Each row has a name. After each piece below comes the name of the row it's from, unless a question asks for something else. Each question is about the rows just above it.

<28>: [137 132 133 133 133 133 129 140 120 107 118  88 121 113 160 132 115 126
 133 112 117 130 132 133 136  78 100 122 113 127 154 153 102 121 122 106
 141 128 105  98 136 117 126 128 119  96 113 127 143]
<12>: [ 78 133 136  98 143 136 126 132 117 122 117 122  96 133 132 127 107 113
 113 100 141 153 115 132 133 127 102 118 112 160 106 113 122 126 120 128
 128 154 121 137 119  88 133 131 105 140 133 129 133]
<45>: [117 136 114 120 130 145 140 115 121 128 125 116 138 138 127 154 128 118
  89 130 114 132 128 127 139 122 144 141 135 154 144 130 105 122 111  94
 115 134 118 136 108 136 142 137 139 144 142 131 131]
<75>: [113  78  98 131 143  88 126 121 132 107 122 133 127 133 115 119 106 153
 140 129 121 113 112 128 127 154 122 128 102 100 117 133 113 133 120 105
 132 136 137 141 133 132 133  96 136 118 126 160 117]
<16>: [107 252 137 121 138 101 131 135 114 167 119 139 128 121 123 139 134 140
  77 128 130 157 133 134 118 112 126 124 118 131 141 134 154 141 162 124
 120 121 120 155 138 121 132 130 125 121 123 103 134]
<14>: [117 136 114 120 130 145 140 115 121 128 125 116 138 138 127 154 128 118
  89 130 114 132 128 127 139 122 144 141 135 154 144 119 156 122 111  94
 115 121 118 136 108 136 142 137 139 144 142 131 131]
Put [113 122 154 153 137 126 132  98 133 128 143 113 129 128 107 133 133 140
 117  96 117 136  78 126 133 122 133 136 112 141 127 115 119 121 120 132
 131 106 100 127 105 118 160 102 133  88 132 121 113] back in order: which row is it? -> <75>
[117 160 126 118 136  96 133 132 133 141 137 136 132 105 120 133 113 133
 117 100 102 128 122 154 127 128 112 113 121 129 140 153 106 119 115 133
 127 133 122 107 132 121 126  88 143 131  98  78 113] is which row reordered? -> <75>
[131 131 142 144 139 137 142 136 108 136 118 134 115  94 111 122 105 130
 144 154 135 141 144 122 139 127 128 132 114 130  89 118 128 154 127 138
 138 116 125 128 121 115 140 145 130 120 114 136 117] is which row reordered? -> <45>
Which row holds these entries in another order? [118 142 140 132 114 111 136 108 115 118 145 139 131 136  89 116 122 115
 138 127 128 130 144 139 136 128 114 154  94 121 144 119 142 127 138 156
 137 121 144 154 125 141 131 117 135 130 120 128 122] -> <14>
[139 122 130 132 144 130 115 138 127 136 122 135 108 127 114 131 118  94
 141 118 134 138 105 145 154 154 128  89 111 120 142 117 128 144 121 139
 142 136 116 136 137 115 130 125 144 140 114 131 128] is which row reordered? -> <45>
Put [143 127 113  96 119 128 126 117 136  98 105 128 141 106 122 121 102 153
 154 127 113 122 100  78 136 133 132 130 117 112 133 126 115 132 160 113
 121  88 118 107 120 140 129 133 133 133 133 132 137] back in order: which row is it? -> <28>

<3>: [ 44 233   6 251  22 200  99 118 167  71 191  71 167 118 105 182]
<138>: [251  22 118  71 191   6 167 167 105  71 233  99 182 199  44 118]
<18>: [191 167  71 118  99  22 118   6 252  44  71 200  79 167 192 233]
<101>: [192  44 233   6 251  22 200  99 118 167  71 191  71 167 118 105]
Which row holds these entries in another order? [118  44 199 182  99 233  71 105 167 167   6 191  71 118  22 251] -> <138>
Put [  6  22  44  71  71  99 105 118 118 167 167 182 191 199 233 251] back in order: which row is it? -> <138>
Put [ 71 191  44  71 118 251 167   6 118 105 200  22  99 167 182 233] back in order: which row is it? -> <3>
[182 105 118 167  71 191  71 167 118  99 200  22 251   6 233  44] is which row reordered? -> <3>

<170>: [179 172 186  98 154 159 153 122 188]
<11>: [211 140 144  91 144  81  93  88 148]
<179>: [160 120 221 108  79 150 157 113 159]
<107>: [183 159 112 165 120 186 144  54 120]
<111>: [113 100  54 106  76 111 194 130 106]
<23>: [101 133  59  79 139 162 196 138 142]
<174>: [221 150 159 160  79 108 112 120 157]
<78>: [175 112 151  47  85 174 129 162 117]
Which row holds these entries in another order? [130 106 113 100  54 106  76 111 194] -> <111>
Which row holds these entries in another order? [ 79 108 112 120 150 157 159 160 221] -> <174>
[ 47  85 112 117 129 151 162 174 175] is which row reordered? -> <78>
Put [ 79 108 113 120 150 157 159 160 221] back in order: which row is it? -> <179>
[188 122 153 159 154  98 186 172 179] is which row reordered? -> <170>

<25>: [ 96 108  98  65  44 121 113 186  93  68 124  70  39 153  20  82 155 160
 112]
<54>: [203 236 203 159 113 140  93 186 173 193 233 135 102 168 132 162 177 120
 177]
<106>: [159 203 162  93 113 168 120 173 193 140 186 177 177 233 236 132 204 135
 102]
Which row holds these entries in another order? [ 93 102 113 120 132 135 140 159 162 168 173 177 177 186 193 203 204 233
 236] -> <106>
[113 236 159 120 186 193 177 204 132 162 203 140  93 177 233 102 168 173
 135] is which row reordered? -> <106>
Which row holds these entries in another order? [ 20  39  44  65  68  70  82  93  96  98 108 112 113 121 124 153 155 160
 186] -> <25>
[ 93 102 113 120 132 135 140 159 162 168 173 177 177 186 193 203 203 233
 236] is which row reordered? -> <54>

